Turns, then the turns between two rows, first turn first; the first pair answered:
turn vav:
[0.04,-1.14,-0.89,-0.93,-0.79,1.09,-0.06,0.43,0.24,-0.26,0.84,1.17,1.66,-0.49,-0.35] => [0.76,-1.30,0.04,-1.44,-0.45,1.28,-0.46,0.39,0.59,-0.71,0.26,0.59,1.43,0.50,-0.92]
[-1.01,-1.22,-1.49,-0.39,3.80,0.61,0.41,-0.21,2.60,-2.27,-0.12,0.03,2.55,1.80,-3.68] => [1.05,-2.96,1.55,1.72,2.41,-1.09,-2.59,-2.04,2.39,-0.01,3.13,0.94,0.88,2.47,0.33]
[-4.95,2.67,-6.04,-1.03,-1.63,1.01,4.51,0.62,-0.16,-1.79,-1.33,1.54,1.76,-3.15,-3.89] => [4.26,-1.49,2.57,-1.09,0.80,0.91,-0.72,-4.64,1.89,-4.09,-3.63,-3.27,-1.03,5.30,-3.32]
turn rodak:
[0.31,-0.30,1.61,-0.06,1.78,0.69,0.17,1.13,0.56,0.11,-1.76,-1.07,-0.55,0.93,-1.45] => [0.18,-0.30,1.75,-0.54,1.60,-0.16,-0.62,0.60,1.01,-0.81,-1.19,-0.71,-0.28,1.85,-1.39]
[-0.37,0.71,-0.70,-2.52,0.06,0.99,0.32,-1.58,-2.72,0.36,-0.17,0.76,0.54,-2.32,-0.49] => [-0.64,0.73,-0.88,-1.69,0.95,1.32,1.40,-0.92,-2.38,1.05,-0.95,0.39,0.58,-2.64,-0.70]
[-0.34,-0.01,0.63,-2.09,-0.35,-1.30,-1.34,-3.28,1.25,-1.89,0.50,0.01,-0.60,-0.04,1.12] => [0.71,0.31,0.67,-1.68,-1.05,-0.34,-0.64,-3.19,-0.50,-0.96,0.18,-0.79,-0.54,-1.89,2.17]
[-0.81,0.20,-0.11,-0.16,1.49,0.42,-0.51,0.52,2.42,-1.41,-0.58,0.14,0.60,2.15,-1.89] => [-0.40,-0.04,0.39,-1.10,0.39,0.13,-1.76,-0.83,1.90,-1.90,0.72,0.40,0.61,1.90,-1.65]
turn Poza:
[1.13,-0.65,0.18,-2.83,-0.16,2.23,0.55,-1.97,-2.43,-1.31,-2.25,-2.03,1.07,0.41,-2.38] => [2.71,-2.38,3.22,0.70,0.76,1.53,-0.93,-1.51,-1.17,1.80,-1.34,-1.70,-0.32,1.26,1.00]
[1.14,-2.12,-1.05,-2.99,-1.34,-1.27,-1.71,-4.49,-0.84,-3.63,-1.93,-0.54,-0.58,2.19,-2.60] => [3.75,-2.85,0.55,-0.66,0.53,0.60,-0.24,-3.33,-0.69,-1.22,-4.56,-2.01,-1.08,2.55,-1.76]
[1.73,-1.23,1.69,2.58,0.80,-1.13,-0.92,-1.55,0.78,1.17,-1.30,-1.66,-2.42,-0.14,1.88] => [-0.99,-0.42,-0.10,-0.09,-1.17,-3.11,-2.65,-3.20,0.78,-1.36,2.00,-0.14,-1.60,-0.43,0.41]
[3.05,-0.47,3.11,0.45,-1.32,0.83,-0.46,-0.75,-0.78,-0.88,-0.41,-2.40,1.01,-1.31,-0.48] => [2.24,-0.46,3.40,0.64,-2.24,-0.66,-1.62,-1.06,-0.60,-0.61,1.16,-1.39,0.97,-0.73,0.10]
turn Deg:
[3.61,-0.33,1.56,-2.66,-3.09,2.13,-1.50,-3.50,-2.05,-2.47,0.29,-0.96,-0.26,-1.12,-0.60] => [-3.23,-0.07,-0.72,0.01,-2.67,-1.81,-2.06,-0.09,0.95,-0.16,4.41,3.74,0.27,-1.97,0.35]
[-3.77,0.75,-1.75,-1.08,-0.90,-1.46,0.15,0.86,0.53,-0.64,1.91,1.32,0.83,-0.99,-0.50] => [1.65,-1.45,2.51,2.11,0.93,-0.15,-0.43,0.47,0.31,1.76,-0.24,-1.29,-1.32,0.93,2.48]
[3.23,-0.33,2.49,1.28,1.18,-0.72,-1.77,-1.62,-1.07,0.73,1.37,0.03,0.07,0.85,2.30] => [0.66,1.57,-0.98,-2.49,-0.58,-0.80,-1.22,-2.35,-1.98,-2.33,1.85,0.73,0.92,-0.41,-0.88]
Now pairs of rows:
(2 to 3 turns a pair)
[-0.54,-0.21,1.39,-1.09,0.55,-1.63,-0.55,-0.32,2.01,-3.58,-4.29,-1.90,1.32,2.47,-3.73] => [1.62,-1.14,4.20,1.42,-2.54,-2.63,-3.34,-1.72,-0.79,1.02,0.85,0.18,-0.73,-0.42,3.61] -> vav then rodak
[4.00,1.47,-0.02,0.52,0.37,1.75,3.13,1.09,-2.20,0.64,-4.15,-3.33,-0.24,-3.12,-2.26] => [1.20,1.35,0.62,2.15,-3.02,-1.85,-0.24,0.44,-2.57,3.46,2.58,0.56,-0.93,-5.10,3.04] -> vav then vav then Poza
[-0.89,1.05,-4.42,-2.20,-2.16,1.94,1.56,-0.25,-2.15,-2.89,1.65,1.23,0.38,-2.27,-0.79] => [4.88,-0.46,-0.94,-1.15,-0.78,4.02,1.00,-1.61,-3.15,-1.63,-1.02,-1.58,-1.12,-0.81,0.56] -> Deg then Deg
[-1.56,-0.08,-0.21,-1.37,-1.05,-1.07,-1.13,-1.60,0.18,-0.59,3.23,1.71,-0.16,-0.18,0.78] => [-0.47,-1.26,1.66,1.63,1.90,-0.78,-0.73,0.29,2.09,1.61,1.19,0.62,-0.57,1.63,1.38] -> vav then Deg
[-2.35,0.45,-2.17,-2.30,-2.28,-1.28,-0.78,1.38,-0.26,0.08,2.98,0.11,0.67,-3.56,2.23] => [3.60,-1.80,2.02,-1.75,-0.97,0.28,-2.16,-0.59,-0.83,-0.07,0.79,-3.49,-0.70,-0.49,2.86] -> vav then vav then rodak
[-4.22,0.53,-1.26,0.63,-1.11,-1.05,-2.35,1.10,1.60,-0.28,-0.86,1.84,2.31,2.83,-1.23] => [-0.14,-0.39,1.64,1.09,-2.77,-0.74,-4.13,-1.05,-0.87,1.79,0.78,1.40,0.34,1.91,2.49] -> rodak then rodak then Deg
[-5.42,0.63,0.47,0.37,2.75,-2.23,0.01,3.52,4.10,-2.30,0.68,2.53,2.00,3.18,-3.83] => [-5.38,2.13,-2.12,-2.02,0.90,-0.18,1.43,2.79,1.28,-3.76,-0.24,1.91,2.75,0.73,-5.17] -> vav then vav then Poza
[-2.76,0.53,-0.88,1.09,0.21,-0.95,0.96,2.53,1.18,1.48,0.67,1.32,0.97,-1.56,-0.39] => [1.36,0.02,1.10,1.48,0.97,1.48,2.03,1.89,-0.14,2.19,-2.07,-1.14,-0.16,-1.48,-0.28] -> Deg then Deg then Poza
[-0.54,-3.01,2.98,2.02,1.82,0.82,-3.96,-0.32,1.46,-3.01,1.59,-0.91,-0.82,3.17,-1.17] => [-1.85,-1.38,0.32,-1.08,-0.68,0.95,-4.24,-1.54,-0.41,-4.65,3.55,-0.09,0.13,1.12,-1.66] -> rodak then Deg
[2.32,-0.97,1.63,4.41,3.62,-1.07,-2.97,0.71,-1.67,2.24,1.96,-0.13,-3.17,-0.76,5.94] => [-1.38,3.17,-5.46,-2.16,2.84,1.94,1.12,0.94,-3.24,-4.08,-2.20,-1.40,0.10,-2.93,-2.45] -> rodak then Poza then Poza
[-0.63,1.89,-2.12,-3.13,-2.56,-0.57,2.61,-0.14,-2.92,-0.84,0.41,-0.18,0.08,-3.60,-0.41] => [0.11,1.40,-1.77,-0.68,0.63,0.33,4.98,2.43,-1.04,0.61,-3.00,-1.92,0.26,-2.00,-1.26] -> Poza then rodak then Deg
[-1.07,3.83,-2.45,0.58,1.80,3.01,1.70,3.28,0.19,-0.09,-0.83,-1.12,1.80,-0.92,-3.33] => [-2.29,1.93,0.71,3.46,1.60,-0.41,-2.04,3.16,2.20,2.39,3.52,1.38,0.43,0.91,0.81] -> Deg then Poza
[3.55,-1.79,1.42,0.83,-0.56,1.53,0.65,2.30,1.27,-0.77,-2.92,1.60,-2.60,2.94,-0.31] => [1.97,-0.87,-0.92,1.23,-0.85,2.51,2.90,4.07,0.20,0.41,-3.14,2.44,-2.02,0.20,-0.38] -> vav then vav then Deg
[0.58,-3.16,0.85,1.97,0.16,4.75,0.87,3.44,-2.65,6.00,-0.96,0.92,-1.22,-3.32,-2.20] => [1.37,-4.94,4.29,3.21,0.50,1.80,-2.88,1.86,0.03,6.19,1.46,1.72,-1.55,0.48,-0.87] -> rodak then Deg then Poza
[3.39,-0.28,1.01,2.42,-1.99,-0.04,-2.49,-0.02,-1.37,1.81,3.61,0.28,-2.93,-0.91,2.41] => [0.88,1.31,-2.05,3.36,-0.14,1.96,1.72,3.92,-1.25,3.07,0.11,0.12,-1.97,-2.54,0.26] -> vav then Poza
[-2.46,-0.82,1.08,2.19,1.00,-1.89,-2.75,1.22,2.13,0.86,2.88,1.55,1.04,1.81,-1.57] => [0.24,-1.85,2.51,3.41,2.42,0.06,-1.34,1.76,2.11,1.69,-0.20,-0.40,-0.20,2.86,-1.68] -> Poza then Deg
[4.16,-0.27,2.14,0.11,-0.72,1.64,0.26,0.55,-1.16,0.94,-0.48,-1.27,-1.18,-0.06,3.07] => [2.38,0.01,0.96,1.38,0.88,2.45,1.85,2.50,-0.68,2.25,-1.82,-0.84,-0.62,-0.70,1.56] -> rodak then Deg then Poza
[-1.52,0.13,-1.36,2.29,1.25,1.18,2.54,2.10,0.11,2.69,-1.39,-0.76,-0.32,-1.36,0.85] => [-1.51,-1.04,1.79,1.92,0.37,-1.81,-1.57,-0.42,2.01,1.43,2.10,0.50,-0.57,1.68,1.81] -> vav then Poza
[4.91,-0.01,-1.57,-3.98,-0.15,3.99,-1.88,-2.32,-1.97,-1.66,-2.53,-0.90,-0.57,-2.76,0.78] => [3.11,-0.39,-2.77,-1.34,3.44,4.50,1.33,1.89,0.64,-0.21,-5.78,-1.14,0.39,-1.84,-0.87] -> rodak then rodak
[-4.66,2.96,-2.29,1.10,-0.97,1.85,0.22,0.01,-1.85,0.81,1.19,0.50,1.10,-1.67,1.49] => [-4.59,1.55,0.51,2.25,-0.64,-0.47,-2.24,-0.66,0.41,1.22,3.26,1.13,0.41,1.08,2.60] -> Deg then rodak then Poza
[-3.46,-0.40,-0.11,3.10,1.32,-2.21,0.74,3.33,1.44,3.10,1.93,2.33,0.24,-0.44,1.22] => [-2.45,-0.95,1.33,0.64,1.63,-3.64,-1.66,1.02,3.41,-0.49,1.87,1.16,0.67,3.95,-1.21] -> vav then Poza then rodak
[-3.63,-0.04,-4.68,1.40,1.76,-2.14,2.54,3.39,2.96,1.40,-1.34,3.17,1.98,1.09,-1.62] => [-2.44,-0.76,-2.54,-1.32,-1.02,-5.19,-1.95,-0.54,2.76,-1.57,2.94,3.79,1.50,3.69,-0.73] -> Poza then rodak then rodak
[0.45,0.34,1.65,2.14,1.61,-1.33,-0.35,1.13,2.09,-1.07,-0.62,1.61,-0.10,2.87,1.34] => [-1.29,2.36,-2.12,-0.27,-1.08,-0.24,1.49,0.98,-1.22,-1.90,0.18,2.82,0.57,-1.25,0.33] -> Deg then vav then vav
[-1.69,0.96,-2.22,-2.09,0.71,-0.90,1.36,-1.65,0.60,-2.90,1.48,1.14,0.33,0.61,-2.54] => [0.17,-0.08,0.26,-0.98,-0.49,-2.08,-1.06,-2.92,0.19,-1.25,4.06,1.54,-0.72,0.49,1.03] -> Poza then vav then Poza
[-0.59,-2.86,1.98,-2.29,2.00,-1.03,-2.78,-1.37,3.72,-3.41,1.94,-2.43,0.84,2.71,1.12] => [1.84,-2.63,2.30,-3.61,1.27,1.54,-1.55,-3.05,1.51,-3.98,0.06,-4.41,0.76,1.77,0.84] -> vav then Poza then vav
[3.15,1.49,-1.14,-3.73,-1.10,0.88,-0.44,-1.48,-1.80,-2.53,1.31,-0.50,1.02,0.71,-3.72] => [2.06,-0.86,1.25,3.63,2.48,-0.30,0.67,3.25,1.64,3.52,0.30,0.16,-0.11,2.06,-0.04] -> Deg then Poza then Deg
[1.36,1.94,-0.34,-3.71,-4.27,1.54,-0.22,-1.74,-3.89,-0.94,2.80,-0.54,-0.48,-4.85,1.19] => [0.04,2.07,-1.46,-2.98,-4.39,0.98,-0.09,-0.77,-3.60,-0.48,3.79,0.86,-0.38,-5.07,1.35] -> Poza then Poza then Deg
[-1.10,0.59,-1.99,0.29,0.58,3.67,2.23,0.36,-2.48,1.69,-0.55,-1.18,1.48,-3.78,-1.95] => [1.80,-2.33,3.66,1.56,0.74,0.19,-3.00,-2.82,-0.45,1.82,2.86,-1.25,-0.39,1.10,0.90] -> vav then Poza
[-0.19,1.14,-2.58,-2.56,-1.16,-2.05,-0.27,-2.77,0.50,-1.96,-3.74,0.30,1.06,-0.45,-5.01] => [1.47,1.32,-2.42,-2.87,-2.04,-0.84,-0.51,-4.01,-1.21,-1.43,-3.65,-0.02,0.73,-2.24,-3.82] -> rodak then rodak
[-0.09,-0.34,0.76,-1.15,-2.35,-1.74,-2.34,-2.22,-3.22,-0.50,3.71,1.90,-0.46,-1.48,3.48] => [1.84,-0.34,1.17,1.01,-1.45,0.59,0.07,-0.79,-4.32,1.74,1.30,0.40,-0.99,-2.92,4.57] -> Deg then rodak
[-1.91,1.67,0.78,-0.50,-1.11,-2.06,0.35,1.56,-2.04,2.18,2.05,1.31,-3.14,-1.93,0.03] => [-0.92,2.46,-0.31,-1.80,-0.89,-0.23,1.91,1.50,-3.43,1.16,0.05,0.12,-2.60,-2.39,-1.46] -> Deg then Deg then rodak
[-2.04,-0.02,-2.17,2.72,1.40,-0.54,3.76,3.08,-0.56,2.20,-0.75,0.77,0.66,-3.81,-0.48] => [1.26,-1.83,1.07,0.96,3.72,-1.31,1.55,0.24,1.92,-1.82,-2.85,-2.49,0.62,2.70,-3.69] -> vav then rodak
[1.58,-1.32,2.30,0.06,2.31,1.71,2.03,1.44,0.64,-0.18,-4.54,-3.16,0.46,1.41,-1.62] => [-1.54,-1.49,2.26,2.43,3.06,-0.38,1.38,3.78,2.33,1.71,-2.51,-0.70,0.63,1.74,-0.20] -> Deg then Deg
[-0.58,0.85,-1.17,1.03,-2.27,-0.31,0.60,0.31,-1.04,0.93,2.72,-0.50,-0.36,-1.36,2.24] => [-1.80,0.30,-1.13,2.05,0.13,-1.76,0.42,1.68,2.33,0.36,1.48,-0.56,0.19,1.95,-0.10] -> vav then Deg then rodak
[0.13,-0.64,1.16,-1.19,3.00,-1.04,-0.23,-1.00,2.84,-2.11,-1.85,-1.04,0.58,4.01,-3.52] => [-2.04,0.17,0.54,0.73,-0.93,-3.01,-2.10,-1.15,0.65,1.49,4.76,3.38,-0.40,-0.21,2.27] -> Poza then rodak then vav
[0.46,-0.27,0.76,-0.87,-1.28,-2.23,-1.82,-2.36,1.06,-4.76,1.02,-0.96,-1.05,3.92,-1.05] => [-4.03,0.46,-1.76,0.70,-1.61,-3.42,-0.89,0.26,1.61,-2.18,3.24,2.01,-0.02,1.54,0.49] -> Deg then vav
[2.84,0.45,1.02,-0.56,-0.85,1.13,-0.64,-0.82,-1.39,-0.03,0.04,-0.90,-1.19,-0.65,0.87] => [1.86,0.22,0.63,1.15,1.03,1.14,1.15,1.60,0.07,0.63,-1.98,-0.80,-1.02,-0.09,0.23] -> rodak then rodak
[3.36,0.51,1.24,-1.02,-3.69,0.90,-2.95,0.69,-5.33,0.78,2.99,2.30,-1.02,-2.11,4.50] => [-1.36,0.43,-0.22,3.78,0.21,0.26,0.53,6.45,-0.85,3.91,0.84,3.53,-0.48,-2.13,3.83] -> vav then Deg
[0.74,-1.12,2.16,1.93,1.20,-1.36,-1.17,0.85,3.02,1.53,0.81,0.26,-0.80,2.39,1.45] => [-1.28,0.85,-0.94,-2.21,-0.85,-1.63,-1.51,-1.25,1.68,-2.56,1.75,1.30,0.66,1.62,-1.73] -> rodak then Poza
[0.73,0.64,-0.90,-1.79,1.27,2.43,1.47,-0.34,-1.07,-2.39,-2.97,-1.80,0.73,-0.64,-2.22] => [-0.97,0.10,-0.06,2.99,0.96,1.10,1.07,2.24,-0.40,2.78,0.24,1.06,-0.34,-2.82,2.44] -> Poza then vav
